In the data rows, the value 128 means zero.
What is the hidden score of each row? Scores go from 0 to 20, and 10 is about the middle. The score is a weighted sum of the row's numbers plus the product of two more (or one squared), each taken from its middle value.
[107 116 128 150 131 163 132 134 118 171 122 127 178 128 127 111 164 139
 112 115 105 129 156 156] 10
[129 105 126 113 115 127 109 124 124 128 114 126 114 128 127 105 119 108
 112 127 110 129 130 133] 10
[107 137 131  98 112 126 115 124 125 103 129 125 126 129 128 146  99 115
 114 113 107 130 121 120] 12
[108 131 128 119 113 124 109 125 118  90 131 128  93 122 128 125 111 122
 141 114 144 129 107  95] 10
[239  88 132 193 243 126 222 120 192 229  76 135 232 127 126  86 235 142
 110 227 104 127 187 246] 12
[111 169 124 222 122 125 157 161 123  86 125 126  94 129 127 201 164 163
 255 114 255 126  97  93] 13
[134 105 129 118 115 126 113 126 120 134 112 126 115 130 128 100 121 113
 117 132 121 126 126 135] 11
[109 122 121 108 118 130 108 123 123 126 113 127 106 132 127 117 109 114
 117 120 110 131 117 117] 12
[166  86 127 115 143 127 127 125 133 156  89 127 135 131 126  89 139 122
 112 159 112 130 140 164] 10
[110 119 124 104 118 127 107 123 122 122 109 125 109 127 129 117 107 116
 115 113 111 132 122 119] 10
[203  82 137 136 175 128 153 126 163 175  78 121 166 125 126  87 168 111
 110 188 112 128 162 199] 8
[110 106 128 103 117 125 105 129 119 108 131 126 104 127 131 113 109 109
 113 107 123 125 130 115] 9
[110 120 128 109 117 127 106 123 125 124 113 128 105 133 131 116 111 118
 114 116 109 128 124 116] 11
[113 115 126 175 136 185 146 146 123 185 114 127 200 126 137 106 185 154
 116 119 108 123 158 158] 7
[111 118 128 106 114 122 102 127 121 122 117 131 103 128 128 116 108 116
 114 118 113 128 123 113] 9
[108 107 128 106 110 126 110 124 123 131 113 130 109 130 131 112 111 119
 114 113 111 132 124 120] 11
[117 126 121 121 116 127 105 122 119 111 129 124  98 125 131 120 111 127
 123 113 131 123 112 109] 9
[108 126 124  99 113 128 111 127 124 107 126 129 109 126 132 124 106 110
 119 115 116 126 126 109] 7
[118 113 128 110 113 129 109 124 124 127 118 131 109 131 130 110 112 114
 115 123 114 131 131 120] 10
[113 106 124 106 118 125 105 124 122 116 127 130 104 131 124 112 110 104
 114 116 115 128 129 118] 9
[110 123 127 105 117 131 105 128 123 101 136 127  99 126 130 123 106 115
 124 116 126 130 122 108] 6
[112 123 124 108 117 126 105 117 119 125 110 127 106 132 127 119 111 127
 114 114 112 129 116 115] 12
[114  91 128 101 123 131 108 128 125 131 128 130 113 132 128 107 113 103
 113 131 108 129 143 134] 11
[171 122 132 139 119 129 114 126 124 131 145 128 114 129 127  98 124 100
 112 134 145 122 132 139] 5
[112 166 124 108 113 129 133 120 138  95 134 127 124 127 129 146 103 116
 126 118 113 130 114  95] 8
[124 130 124 127 110 129 104 128 123 114 138 127  99 126 120 115 112 122
 118 109 140 126 111 109] 6
[105 117 126 107 111 131 103 120 123 123 111 125 106 129 129 118 111 119
 115 115 113 124 122 117] 11
[110 118 128 108 115 132 105 128 122 127 115 131 104 128 131 116 107 121
 118 116 116 124 122 115] 8
[109 126 129 126 117 126 141 141 124  87 133 131 141 124 123 182 124 126
 142 113 108 127 128 111] 9
[111 120 131 107 116 126 103 126 124 116 117 129 104 130 128 119 109 125
 120 115 113 130 113 115] 10
[106 132 126 105 117 127 108 132 121 136 109 124 115 126 127 123 114 135
 110 114 115 125 112 123] 9
[105 128 126 119 114 131 115 128 121  93 152 132 108 129 124 139 120 117
 145 117 148 127 122 103] 8
[113 108 128 109 112 126 109 124 120 127 113 130 110 127 127 111 111 112
 112 120 109 131 127 125] 12
[108 110 130 122 114 125 121 125 123 147 100 132 130 128 125 104 127 130
 113 115 107 134 122 125] 13
[109 162 135  99 114 128 116 127 122  87 161 127 146 129 124 191  94 109
 115 112 106 125 123 112] 11
[109 178 127 215 113 129 161 160 120  85 126 127 101 126 131 197 163 172
 255 117 255 124  96  96] 12
[111 161 117  98 113 126 120 126 122  87 152 130 126 129 129 164  95 107
 115 112 110 127 128 108] 9
[113 101 129 103 116 125 104 127 124 105 141 126 100 133 130 114 109 105
 115 113 125 129 133 115] 7
[107 155 125 130 115 129 120 135 119  87 129 125 108 129 128 133 115 145
 154 113 155 130 103  94] 9
[106 130 128  98 118 123 117 125 121 113 124 126 123 130 130 143 104 116
 113 116 104 125 127 117] 11
[114 119 125 104 115 131 108 130 127 121 114 131 105 125 129 117 110 120
 116 114 108 125 119 117] 6
[114 120 131 105 117 127 105 126 125 121 114 125 105 130 124 117 110 122
 117 111 114 125 117 112] 7
[110 119 123 105 117 127 107 125 121 124 113 123 105 129 130 116 110 119
 117 120 111 126 118 115] 10
[139  92 123 109 125 126 117 125 132 140 108 123 119 128 125  97 122 112
 112 142 112 128 131 139] 11
[112 121 127 103 111 123 111 127 121 126 108 130 109 129 127 119 106 121
 114 116 108 126 122 115] 10
[115 129 125 111 117 129 109 127 126  97 129 126 106 128 127 128 109 115
 131 112 128 128 118 103] 6
[110 118 129 106 113 128 107 121 121 123 111 127 104 127 132 118 108 119
 118 117 114 130 120 116] 11
[109 121 127 106 112 125 107 119 123 108 119 127 102 125 131 122 109 122
 123 113 117 129 122 111] 9
[110 138 123 131 113 130 105 122 124  96 154 130  91 128 128 122 112 115
 136 115 160 128 103  95] 8
[107 122 121 107 108 129 105 124 123 124 114 129 103 130 130 118 107 123
 115 111 115 130 117 116] 12
[169  94 129 123 140 127 129 125 122 158  94 126 130 125 129  86 140 114
 112 158 127 129 134 157] 11
[148 185 125 201 114 125 105 123 123  86 237 131  94 130 127 142 134 112
 153 115 248 128  98  95] 6
[109 120 123 106 111 127 105 124 121 122 112 127 103 131 125 121 108 124
 117 119 111 125 118 114] 12
[109 141 127 119 116 127 117 130 122  87 126 127 102 127 130 133 109 127
 148 114 137 129 107  94] 8
[112 253 126 160 118 128 176 148 123  86 189 128 161 123 129 219 122 151
 195 118 173 127 111  96] 11
[109 123 129 108 115 128 106 121 122 124 112 124 105 126 124 118 108 120
 115 113 108 125 117 117] 10
[154  87 129 130 170 129 144 129 135 166  76 126 147 128 130  85 155 124
 114 163 105 125 145 163] 16
[110 169 128 175 112 130 144 149 120  83 135 127 106 129 130 159 142 164
 239 116 234 126 101  95] 8
[114 140 127 129 118 127 102 122 121  99 149 125  95 129 128 119 112 127
 128 117 155 132 104 102] 10
[110 123 128 100 112 126 116 125 121 109 129 128 108 129 126 127 106 112
 118 115 114 125 128 107] 9
[110 123 123 105 120 122 106 125 125 104 120 130 101 128 128 122 109 122
 122 113 122 130 119 110] 7
[111 114 125 105 115 130 105 121 122 119 118 128 108 127 127 114 111 111
 114 117 111 123 125 121] 9
[109 124 125 104 116 127 107 127 122 108 129 128 104 129 122 122 109 112
 120 116 121 124 123 109] 9
[114 133 125 122 117 130 105 127 123 101 122 124  99 127 132 125 115 138
 141 114 149 130 106  99] 7
[111 124 125 108 116 125 103 123 121 122 113 128 106 131 124 117 110 124
 118 111 114 124 114 114] 9
[109 121 121 106 118 124 105 123 122 126 112 127 104 131 128 117 110 120
 115 112 111 129 116 113] 10
[113 137 124  97 118 124 111 131 123  92 139 128 134 133 128 164  97 112
 110 119 106 128 121 117] 15
[112 114 128 107 114 130 106 125 127 128 110 127 107 127 128 114 112 111
 113 115 105 130 126 121] 8
[109 112 122 105 118 129 108 120 121 123 132 129 118 127 127 121 111 105
 114 116 108 129 127 118] 10
[113 112 125 105 110 126 107 126 124 123 123 128 108 125 124 114 112 107
 115 119 112 128 124 123] 9
[109 200 128 208 118 126 186 162 119  90 139 129 120 129 126 182 160 184
 255 116 255 127  99  95] 13
[109 121 127 106 120 126 105 126 123 123 114 125 106 126 127 118 109 124
 115 113 108 128 117 114] 9
[111 128 127 117 116 121 109 127 125 116 117 127  96 128 134 122 113 133
 129 110 127 128 112 106] 8
[108 136 130  95 113 129 114 126 123 100 131 131 126 132 128 150 106 113
 111 116 109 128 118 118] 10
[141 100 126 108 114 124 108 127 125 120 125 128 120 128 122 106 116 102
 112 122 107 127 138 132] 7
[108 122 128 108 112 125 110 125 120 121 111 129 106 129 125 118 109 124
 115 117 109 129 118 115] 11
[255  88 180 246 255 130 255 126 255 255  74 124 255 131 128  85 255 105
 117 255 114 130 249 255] 16
[108  87 130  97 135 130 111 126 140 136 140 129 121 129 132 109 122 103
 112 137 103 129 159 145] 10
[255 255 122 255 112 123 105 122 123  91 255 127 153 130 128 129 137 164
 116 116 227 127 107 102] 12
[148  89 129 112 162 125 127 126 149 149  90 127 130 129 127  89 140 110
 114 155 107 133 141 155] 8
[112 115 129 108 111 129 108 122 123 125 113 131 106 126 129 116 111 123
 116 115 115 131 123 114] 9
[110 119 129 107 115 127 108 125 118 121 113 128 105 129 133 118 108 122
 117 121 114 124 121 113] 11
[110 151 131 133 118 132 126 138 118  87 125 127 103 126 126 133 117 140
 170 118 166 127 104  91] 10
[110 119 123 107 118 127 108 124 120 126 113 126 107 131 128 118 110 120
 114 113 112 130 120 115] 10
[110 123 125 107 111 127 105 128 120 123 113 125 104 129 127 116 111 119
 114 114 115 128 113 115] 9
[109 119 123 108 116 126 109 128 124 120 117 126 101 131 126 116 108 120
 116 115 112 128 119 114] 10
[112 103 129 116 115 127 124 122 120 142  98 128 132 131 130 110 123 127
 113 113 106 130 136 129] 12
[107 119 127 106 116 128 107 125 122 125 113 127 104 126 126 118 110 120
 115 116 110 130 121 116] 9
[113 116 127 108 118 128 108 127 121 125 113 129 107 133 124 117 110 120
 118 115 112 129 121 114] 9
[111 133 130  98 114 127 117 123 125 115 123 127 124 126 130 141 104 114
 115 110 107 126 127 120] 8
[114 115 129 113 117 127 105 124 121 121 123 126 106 124 130 113 111 103
 113 120 116 130 128 120] 10
[110 124 124 103 113 127 110 121 125 111 115 129 100 133 127 121 108 122
 124 111 114 130 122 111] 9
[110 123 125 107 110 124 112 126 120 109 117 126 101 131 130 119 106 124
 119 117 118 127 120 111] 11
[107 226 129 241 118 126 203 170 120  86 149 130 125 130 130 199 178 204
 255 115 255 129  97  93] 13
[115 186 127 103 113 124 129 132 121  87 165 128 130 128 130 172  99 119
 118 118 112 127 120  93] 8
[107 124 126 104 111 126 106 125 120 117 113 130 106 127 124 119 108 123
 122 115 116 127 115 112] 9
[119  95 127 116 145 128 120 127 132 158  99 126 137 131 129  97 143 106
 110 146 105 126 147 147] 16
[114 119 123 108 112 128 105 125 121 120 122 129 104 125 124 117 109 121
 116 119 115 125 114 118] 9
[108 126 126  98 112 128 113 121 118 109 126 128 113 129 133 126 105 109
 116 115 107 133 124 109] 9
[148  87 129 110 149 128 127 126 142 152  84 123 128 127 128  91 134 117
 114 151 107 129 140 154] 9
[115 104 129 104 114 127 111 127 121 130 117 127 109 125 130 110 113 106
 116 123 103 130 129 128] 10
[114 120 128 114 113 127 104 121 129 123 120 128 107 125 129 115 114 122
 115 114 118 131 117 116] 9
[164  85 166 121 115 125 107 124 134  96 181 126 136 127 130 122 116 103
 124 116 129 158 191 150] 5
[193  89 121 163 209 129 180 124 157 199  75 126 184 126 122  85 193 133
 114 187 109 128 164 206] 15
[198  87 123 227 158 166 249 128 127 209  80 135 181 128 127  87 207 255
 112 114 107 128 104 144] 3
[108 119 124 108 113 131 103 123 123 122 120 128 104 129 126 116 106 115
 113 115 114 127 121 115] 10
[109 207 127 120 111 127 137 154 124  86 187 125 163 128 128 221  98 128
 119 119 106 128 108 100] 14
[112 111 126 106 114 127 104 121 123 127 119 127 107 130 119 114 112 113
 115 120 111 125 125 122] 10
[109 121 130 107 112 127 107 127 122 122 114 126 105 127 126 118 111 122
 114 116 111 124 119 114] 9
[140 101 126 117 113 125 112 126 123 139 113 125 117 125 132 100 126 116
 111 135 119 125 130 140] 10
[107 111 121 109 112 130 109 123 120 134 105 127 108 131 130 113 113 120
 112 116 107 128 126 121] 13
[142  84 125 136 171 128 141 125 131 174  82 132 153 127 128  88 163 119
 113 159 107 130 143 164] 18
[120 119 128 125 112 128 135 139 125 155  83 128 141 127 127 123 125 179
 113 122 109 129 116 115] 13
[109 246 125 187 117 130 193 155 123  87 186 128 155 129 129 234 147 165
 252 112 213 130 105  96] 9
[109 120 127 106 112 122 108 122 124 122 113 129 104 129 128 118 112 119
 114 115 111 133 123 115] 10
[111 168 127 131 114 128 138 139 123  89 134 127 119 127 129 145 111 136
 161 114 152 129 101  93] 10
[118 114 128 155 119 125 161 154 122 211  76 128 155 129 132 115 148 255
 115 117 107 125 114  96] 14
[155  91 129 117 140 129 126 128 131 153  86 130 130 127 132  92 136 115
 113 157 110 130 136 157] 11
[124 115 132 117 113 125 110 122 122 133 117 125 105 132 126 106 117 114
 114 120 118 127 123 122] 10
[174 220 127 229 113 130 107 126 124  85 255 128  92 129 127 139 136 105
 140 117 255 130 100  94] 4
[110 121 127 106 113 126 107 125 127 125 112 127 106 128 126 118 112 121
 116 113 111 130 120 116] 8
[104 255 127 216 115 130 215 165 120  88 234 123 180 128 125 255 163 208
 255 116 255 130  99  93] 18
[107 119 127 105 118 124 107 128 126 122 112 129 104 131 131 118 108 124
 117 117 113 130 119 114] 11
[112 255 125 164 116 124 197 160 122  89 255 128 205 127 129 255 120 170
 190 119 162 126 104  93] 18
[110 148 123 101 112 127 122 128 121  95 134 132 115 132 129 138 103 125
 116 114 113 125 123 105] 8
[111 130 124 107 116 126 110 123 124 106 117 134 103 129 128 126 109 123
 128 114 122 129 114 104] 7
[114 119 124 108 118 130 110 127 121 129 109 125 104 127 124 117 109 122
 117 112 110 133 119 116] 8
[112 123 125 106 119 134 107 122 122 124 110 127 103 128 132 117 109 121
 119 112 113 131 115 113] 8
[109 121 129 105 118 122 107 134 119 125 111 128 105 126 130 116 111 121
 114 113 112 131 117 113] 9
[105 160 136  97 115 124 120 122 123  89 158 129 142 130 125 185  94 107
 115 120 105 134 126 114] 15
[123  85 132  99 114 130 106 123 135 120 177 126 116 126 130 109 119 102
 114 138 140 134 189 142] 8
[169  87 132 130 183 125 151 119 152 168  74 131 154 132 130  85 164 120
 114 176 107 126 151 181] 11
[110 121 128  99 117 127 116 122 122 130 104 128 110 129 124 123 109 119
 114 116 112 128 118 116] 9
[112 110 128 121 115 121 121 124 124 147  82 132 127 129 123 111 122 158
 115 114 109 125 118 120] 13
[118 112 129 113 115 127 111 126 120 134 116 124 112 127 131 106 117 111
 113 121 119 125 125 122] 11
[114 117 127 106 113 128 107 125 126 120 115 129 104 128 131 117 110 126
 114 113 113 128 120 117] 9
[111 119 128 107 114 125 104 126 126 129 111 125 106 132 130 118 108 121
 118 111 110 126 121 116] 10
[111 112 127 103 119 127 106 124 124 122 111 124 108 131 127 117 109 120
 115 112 102 127 117 119] 10
[111 146 127  97 112 129 118 127 125 100 140 128 136 127 131 164  99 110
 115 113 107 125 125 117] 10
[114 146 128 255 117 128 230 154 135  90 123 126  84 127 127 255 215 130
 255 115 255 129 100  95] 7
[112 133 127 116 118 129 142 137 125 185  79 126 144 126 129 142 139 175
 113 117 106 128 139 119] 8
[121  84 127 103 110 126 105 125 126 110 176 128 109 129 132 113 119 101
 113 123 147 127 180 134] 7
[117 114 126 112 113 124 109 129 126 131 117 127 110 129 129 109 114 112
 110 121 119 132 127 123] 10
[215  88 123 186 229 124 202 128 169 218  75 130 206 130 127  85 218 144
 116 205 107 127 178 224] 14
[112 111 129 124 118 130 120 124 123 142  94 132 131 129 126 112 121 154
 112 115 101 129 115 113] 13
[114 127 128 107 121 123 109 122 124 103 123 129 101 129 129 125 107 119
 129 110 122 129 116 101] 6
[110 110 125 109 115 127 113 126 120 136  98 127 119 127 122 111 118 124
 112 116 107 126 123 131] 11
[109 118 122 103 111 130 109 127 117 108 126 130 104 126 128 122 109 117
 122 113 117 124 122 109] 7
[171  87 129 131 184 130 150 125 151 171  77 130 154 134 128  85 163 113
 113 173 107 132 155 178] 9
[191  81 125 146 196 121 167 120 165 187  75 126 173 127 129  85 181 118
 113 189 108 126 160 193] 12
[107 141 142  98 113 130 111 125 118 106 152 129 166 123 131 188 108 106
 114 113 107 128 150 130] 10
[124  88 130  98 128 127 102 125 138 120 154 126 115 124 130 105 120 105
 115 137 125 130 166 137] 8
[111 121 123 105 112 130 109 121 119 121 109 129 105 130 126 118 108 119
 115 112 111 127 120 117] 10
[111 171 125 100 117 128 120 135 126  91 173 129 158 128 131 209  94 103
 111 117 110 127 125 111] 13
[111 116 126 105 117 128 104 124 121 120 111 128 106 132 127 117 110 122
 116 117 113 129 118 116] 11
[111 147 128 117 110 126 110 133 123  91 240 129 153 129 128 181 111 114
 112 119 129 132 160 125] 11
[109 120 123 105 115 128 106 126 123 124 110 124 105 129 129 118 110 121
 115 113 108 126 124 115] 9
[209  87 121 174 229 129 200 121 148 208  76 131 198 127 132  84 212 173
 111 193 106 131 161 217] 13
[112 122 124 108 112 129 103 127 116 124 112 129 104 129 127 118 108 122
 115 117 110 130 118 112] 10
[135  83 123 135 173 128 147 124 122 180  77 125 154 124 129 101 168 169
 110 149 104 130 141 164] 17
[110 143 127 146 114 125 125 134 124  89 147 130  99 127 128 146 131 141
 193 118 190 130 116  95] 7
[109 120 130 109 112 123 100 125 120 117 119 127 102 133 127 119 107 118
 118 113 114 124 117 112] 11
